In the data rows, zero lies at 7.5, halfway between 7 and 8.
Here are some points, one per row:
[8,15,3,4,6,9,4,8,9,11,9,4,8,14,8,8,10,11,11,12,10,8,7,6,8,7,
 4,2,7,3,7,8,8,0,11,9,7,12,0,5,10,6,8,6,9,5,11,2,8,9]
[4,8,9,7,7,11,9,8,3,4,5,9,7,7,7,8,6,8,7,5,12,10,6,7,8,11,
 6,10,9,12,5,7,7,5,5,11,10,7,9,5,5,7,8,9,9,7,6,5,7,2]
[7,3,6,5,7,9,11,9,3,8,3,6,8,9,8,2,9,7,10,8,5,4,3,2,11,2,
 5,1,15,14,12,6,6,12,0,1,11,10,14,6,10,10,8,8,7,9,15,13,6,5]
[9,7,8,2,5,10,4,6,2,7,7,10,6,5,3,8,11,7,5,10,11,7,7,8,11,6,
 6,5,3,5,3,11,7,9,7,12,10,7,7,13,6,12,6,9,11,9,10,11,9,6]
[6,11,8,9,2,10,6,4,8,5,11,4,7,7,8,7,8,6,7,9,8,10,8,8,8,11,
 9,12,6,3,6,9,5,11,11,6,7,12,3,6,9,4,6,2,9,9,8,6,10,9]
[7,5,7,6,11,9,9,5,5,11,7,7,9,9,6,8,3,4,9,5,11,8,10,11,12,6,
 6,6,4,3,12,7,6,8,8,8,7,9,9,8,9,6,8,7,9,7,4,8,4,7]
[8,7,7,8,5,10,7,8,7,10,4,6,9,8,5,9,8,4,5,5,15,11,9,2,9,9,
 7,4,7,9,4,13,7,6,9,12,8,4,9,8,8,9,6,11,9,7,12,10,7,8]
[9,7,0,6,12,8,6,7,10,4,4,7,2,4,3,9,8,5,5,4,8,5,8,4,8,11,
 4,4,9,6,6,12,7,2,4,10,8,6,10,5,6,13,8,12,3,4,2,5,7,4]
[10,9,10,4,4,10,8,8,7,5,9,3,9,7,10,5,9,7,10,11,7,9,9,5,6,7,
 9,7,8,8,7,5,12,7,9,6,10,8,8,7,8,4,10,7,8,10,10,3,10,6]
[5,9,4,3,14,10,10,7,11,9,5,8,7,7,8,9,7,8,7,6,4,7,6,6,10,7,
 6,7,7,10,10,11,9,8,7,7,7,6,8,8,6,9,7,8,12,8,12,9,7,6]
[6,3,2,8,8,7,8,5,12,10,5,10,8,6,2,4,12,9,8,4,0,9,10,6,5,7,
 6,7,10,12,7,6,2,8,4,6,5,7,11,3,6,12,6,10,6,6,12,8,7,8]
[2,10,8,7,7,7,6,6,9,7,11,8,11,7,8,9,7,9,5,5,8,5,12,14,7,8,
 6,10,9,8,10,9,6,6,9,8,9,9,4,11,6,6,10,5,9,5,4,9,8,9]
[11,13,9,10,8,10,7,6,4,6,3,7,8,12,9,8,9,12,5,9,7,11,5,9,7,8,
 6,9,8,10,7,8,4,8,10,4,7,5,9,7,7,7,7,8,9,7,9,8,3,9]
[11,10,9,9,8,10,5,7,8,2,9,7,10,8,9,7,5,7,8,9,6,11,5,8,6,7,
 12,8,6,7,11,5,9,8,6,6,5,5,5,5,10,4,7,4,6,8,1,9,6,7]
[5,8,9,7,5,8,10,9,8,7,8,5,8,10,7,6,9,9,7,10,7,9,8,6,7,5,
 6,8,8,9,7,9,6,6,8,9,8,10,11,10,12,7,11,6,10,7,10,10,8,6]
[6,10,9,7,6,8,6,9,6,2,9,7,6,9,5,8,9,7,8,6,10,8,10,12,6,9,
 4,8,5,7,7,7,9,6,11,8,6,6,8,9,7,6,8,4,10,4,9,4,8,5]
[11,7,4,2,6,5,12,12,10,6,8,9,4,8,4,9,9,11,8,9,10,5,7,5,11,8,
 5,5,7,4,12,1,7,8,8,12,4,14,7,7,5,6,5,7,9,9,8,8,12,5]
[6,4,7,9,8,8,10,7,6,6,7,7,10,6,10,5,6,10,7,7,11,7,6,9,11,4,
 7,8,6,9,8,11,2,6,6,7,11,7,8,11,11,7,7,8,9,10,4,10,6,9]
[5,6,7,3,8,3,12,9,11,10,10,6,10,9,12,5,7,5,13,9,4,2,7,6,2,7,
 11,4,10,7,7,3,3,7,8,3,4,11,7,3,8,7,10,9,9,12,12,7,8,10]
[8,6,9,14,8,7,9,6,9,10,6,6,9,9,10,9,6,5,6,8,8,7,4,11,7,11,
 8,9,6,8,9,6,9,9,7,8,8,3,12,9,6,4,8,5,12,10,3,9,7,10]
[6,5,7,10,9,8,8,5,7,7,7,11,5,4,7,10,8,9,8,6,6,8,5,10,6,4,
 2,9,7,9,9,9,9,7,7,7,5,7,10,10,5,8,6,10,13,7,7,8,6,6]
[12,1,2,6,12,7,10,11,5,11,0,12,3,0,4,1,14,6,6,3,5,0,11,0,8,9,
 3,6,6,10,7,7,9,4,0,6,8,6,14,4,4,14,3,12,2,7,8,9,9,1]
[8,8,9,8,8,10,8,9,10,6,1,5,7,5,8,6,7,7,8,4,2,8,4,5,8,11,
 6,8,12,8,7,11,8,11,6,4,8,7,11,3,6,6,7,7,10,10,6,8,7,7]
[10,9,7,10,4,5,12,8,4,6,9,9,5,6,8,13,5,9,10,8,9,6,10,13,7,2,
 9,8,4,7,10,7,7,8,7,6,11,6,9,8,9,6,10,6,5,9,6,11,6,9]
[6,4,11,9,10,9,8,5,13,8,3,15,9,9,10,6,6,7,2,4,7,9,8,10,7,6,
 6,8,7,9,8,8,8,7,7,6,7,4,8,9,5,10,8,8,7,5,7,7,7,9]
[9,9,7,8,5,9,6,5,7,7,9,6,6,8,8,7,6,4,6,8,8,14,8,11,9,9,
 10,8,8,9,6,8,5,10,6,5,8,6,7,9,3,5,7,8,8,10,5,6,7,12]
[5,5,10,9,8,4,3,10,3,8,8,10,11,7,9,6,3,5,5,8,4,7,9,8,4,10,
 6,8,9,11,9,7,9,8,7,11,7,3,9,13,7,7,8,9,8,4,4,7,6,9]
[11,9,7,8,8,10,8,11,3,8,9,5,7,4,9,5,7,5,10,7,6,7,10,4,8,5,
 8,3,5,6,3,5,4,6,8,4,7,10,10,4,8,3,7,11,6,8,13,9,10,8]
[7,10,13,8,8,4,5,10,9,9,6,9,9,10,12,7,3,11,10,8,10,8,5,11,11,6,
 8,8,9,4,9,8,9,6,7,10,11,2,5,9,5,4,4,5,12,8,8,5,10,11]
[5,6,10,9,6,9,12,7,8,9,7,4,11,9,7,12,6,8,8,8,6,10,9,12,5,9,
 10,9,7,9,5,4,11,11,10,12,9,9,9,6,8,4,8,11,7,10,7,5,11,9]
[4,7,7,7,8,6,8,7,8,9,12,10,6,8,6,6,7,12,8,6,11,9,8,3,8,8,
 8,7,7,6,8,6,13,9,9,9,7,7,7,9,7,8,8,7,9,4,3,9,8,7]
[9,3,4,15,9,8,11,10,14,7,6,10,10,8,11,7,9,7,10,10,6,6,5,7,8,2,
 9,7,11,11,6,4,10,8,0,7,10,5,7,1,6,15,8,4,0,10,9,9,8,5]
[13,4,6,8,9,5,8,8,7,6,11,14,6,6,9,9,9,10,10,11,6,5,9,6,5,11,
 10,6,5,8,7,10,10,5,6,4,5,8,9,6,7,8,7,5,5,7,10,5,6,7]
[4,9,9,9,5,9,6,4,6,6,7,5,8,10,10,10,8,6,7,8,10,11,6,12,8,11,
 11,7,7,9,5,8,8,5,11,9,13,9,6,4,9,7,7,6,8,9,4,6,8,8]
[9,15,1,1,7,6,4,14,6,7,12,5,4,8,6,8,9,8,8,10,6,8,11,4,7,9,
 8,3,5,2,10,4,7,2,15,11,7,12,2,7,10,7,8,7,9,4,10,6,7,7]
[6,8,8,12,10,2,3,8,5,6,12,6,6,5,8,9,6,7,9,9,5,7,7,8,7,5,
 8,11,6,8,8,10,10,14,8,8,7,7,5,6,4,5,10,9,4,9,5,6,8,7]
[6,6,9,7,7,6,7,8,5,9,11,3,5,9,7,10,8,6,10,4,7,9,9,5,2,4,
 9,5,10,6,9,5,4,11,11,4,7,8,10,6,12,9,5,5,6,8,9,9,7,6]
[4,9,10,7,6,8,6,5,6,5,10,2,8,6,8,7,3,10,2,8,11,6,11,10,10,5,
 10,15,9,7,9,6,8,6,10,5,6,6,4,7,12,7,8,7,8,6,7,9,7,10]
[6,6,8,11,8,11,11,6,9,10,5,9,4,10,13,8,8,3,6,10,8,3,6,14,5,10,
 8,10,6,8,8,8,8,11,3,9,4,6,9,14,6,9,5,8,5,8,7,7,6,6]
[8,4,7,8,3,8,5,4,6,7,3,8,5,9,9,7,7,8,5,7,8,8,11,8,7,9,
 4,8,8,7,6,5,4,8,5,7,6,9,8,10,9,5,9,6,6,5,10,9,1,7]
[6,9,6,7,7,4,9,5,6,8,8,10,10,9,4,6,8,10,8,6,7,9,8,8,8,6,
 9,8,8,9,8,11,8,7,9,9,7,6,5,8,7,9,9,8,9,8,4,9,8,5]
[8,7,11,9,6,3,7,6,7,1,10,6,7,7,8,13,7,11,6,10,11,5,8,11,8,6,
 10,9,5,5,12,7,5,8,9,8,8,5,5,10,6,8,8,9,8,9,3,9,14,12]
[3,6,6,5,10,3,3,13,7,9,3,8,7,0,3,13,4,7,6,3,8,6,13,8,7,8,
 2,14,5,6,9,8,14,4,6,15,10,1,9,10,3,11,5,10,10,9,3,2,8,3]
[10,4,9,9,9,5,7,10,6,12,7,10,10,8,8,4,9,6,11,10,6,7,4,4,8,7,
 9,4,10,14,6,9,7,10,0,4,6,9,5,7,9,9,7,7,9,9,11,10,8,7]
[7,9,8,7,6,4,5,9,13,4,12,12,3,4,6,14,8,10,9,6,7,4,5,12,5,10,
 7,10,5,7,13,5,13,3,7,12,9,7,9,11,4,11,9,8,4,7,1,1,8,7]
[7,15,8,11,3,6,9,6,11,7,9,8,7,8,9,6,5,7,6,6,8,7,10,9,10,11,
 12,10,7,7,4,9,10,10,12,5,6,3,1,7,9,4,8,7,5,8,4,6,6,10]
[7,8,12,11,7,5,4,10,7,7,6,8,9,9,5,9,6,10,8,8,10,8,8,6,7,5,
 10,8,7,8,8,9,11,8,6,12,7,10,7,7,5,12,6,9,10,7,10,8,9,5]
[10,9,8,12,13,10,12,2,13,9,13,4,9,4,8,3,13,6,12,8,4,6,4,2,5,10,
 14,11,10,4,7,5,5,10,10,0,5,10,5,3,3,9,11,1,1,9,7,6,8,10]
[10,5,11,10,10,8,9,7,6,6,6,6,7,10,2,7,7,6,6,10,7,10,6,8,7,11,
 8,7,9,5,6,12,7,12,10,4,9,8,6,10,13,6,8,7,8,9,9,12,8,10]
[12,6,4,3,11,10,7,7,10,12,2,8,6,3,10,3,11,4,9,6,2,6,9,0,8,8,
 9,6,7,4,9,11,8,7,8,8,6,7,12,6,7,10,3,11,4,4,7,3,3,3]
[12,8,10,3,4,8,6,3,14,11,15,8,10,14,9,6,12,6,7,14,7,7,9,4,4,7,
 10,1,11,5,2,6,5,11,13,3,5,15,0,7,14,3,9,0,0,9,14,3,9,12]
[6,8,9,5,5,3,4,10,5,7,11,7,8,11,10,7,7,8,5,7,9,11,6,9,9,6,
 8,9,8,7,5,5,10,6,11,10,8,8,8,11,10,6,9,13,9,8,6,10,9,10]
[9,6,9,6,10,13,10,8,2,11,5,7,9,8,7,8,6,9,7,8,5,8,5,11,11,8,
 6,10,8,6,5,6,4,6,8,8,7,8,7,8,10,7,9,12,8,4,6,12,6,9]
These points spread out most along one direction. Take the direction at right angles to it along which they spread out most. Go by this last direction. How many in every 100 of the points above lie lower along it than each point below? Round to a whole number. More than half of the points above lie lower than the first one.
[11,10,9,9,8,10,5,7,8,2,9,7,10,8,9,7,5,7,8,9,6,11,5,8,6,7,
 12,8,6,7,11,5,9,8,6,6,5,5,5,5,10,4,7,4,6,8,1,9,6,7] 57
[13,4,6,8,9,5,8,8,7,6,11,14,6,6,9,9,9,10,10,11,6,5,9,6,5,11,
 10,6,5,8,7,10,10,5,6,4,5,8,9,6,7,8,7,5,5,7,10,5,6,7] 75
[7,8,12,11,7,5,4,10,7,7,6,8,9,9,5,9,6,10,8,8,10,8,8,6,7,5,
 10,8,7,8,8,9,11,8,6,12,7,10,7,7,5,12,6,9,10,7,10,8,9,5] 26
[9,6,9,6,10,13,10,8,2,11,5,7,9,8,7,8,6,9,7,8,5,8,5,11,11,8,
 6,10,8,6,5,6,4,6,8,8,7,8,7,8,10,7,9,12,8,4,6,12,6,9] 49
[6,6,8,11,8,11,11,6,9,10,5,9,4,10,13,8,8,3,6,10,8,3,6,14,5,10,
 8,10,6,8,8,8,8,11,3,9,4,6,9,14,6,9,5,8,5,8,7,7,6,6] 36
[6,3,2,8,8,7,8,5,12,10,5,10,8,6,2,4,12,9,8,4,0,9,10,6,5,7,
 6,7,10,12,7,6,2,8,4,6,5,7,11,3,6,12,6,10,6,6,12,8,7,8] 85
[6,10,9,7,6,8,6,9,6,2,9,7,6,9,5,8,9,7,8,6,10,8,10,12,6,9,
 4,8,5,7,7,7,9,6,11,8,6,6,8,9,7,6,8,4,10,4,9,4,8,5] 15
[9,15,1,1,7,6,4,14,6,7,12,5,4,8,6,8,9,8,8,10,6,8,11,4,7,9,
 8,3,5,2,10,4,7,2,15,11,7,12,2,7,10,7,8,7,9,4,10,6,7,7] 70
[11,9,7,8,8,10,8,11,3,8,9,5,7,4,9,5,7,5,10,7,6,7,10,4,8,5,
 8,3,5,6,3,5,4,6,8,4,7,10,10,4,8,3,7,11,6,8,13,9,10,8] 89
[8,4,7,8,3,8,5,4,6,7,3,8,5,9,9,7,7,8,5,7,8,8,11,8,7,9,
 4,8,8,7,6,5,4,8,5,7,6,9,8,10,9,5,9,6,6,5,10,9,1,7] 60
[11,13,9,10,8,10,7,6,4,6,3,7,8,12,9,8,9,12,5,9,7,11,5,9,7,8,
 6,9,8,10,7,8,4,8,10,4,7,5,9,7,7,7,7,8,9,7,9,8,3,9] 58
[6,8,8,12,10,2,3,8,5,6,12,6,6,5,8,9,6,7,9,9,5,7,7,8,7,5,
 8,11,6,8,8,10,10,14,8,8,7,7,5,6,4,5,10,9,4,9,5,6,8,7] 40
[4,9,9,9,5,9,6,4,6,6,7,5,8,10,10,10,8,6,7,8,10,11,6,12,8,11,
 11,7,7,9,5,8,8,5,11,9,13,9,6,4,9,7,7,6,8,9,4,6,8,8] 43
[9,3,4,15,9,8,11,10,14,7,6,10,10,8,11,7,9,7,10,10,6,6,5,7,8,2,
 9,7,11,11,6,4,10,8,0,7,10,5,7,1,6,15,8,4,0,10,9,9,8,5] 87
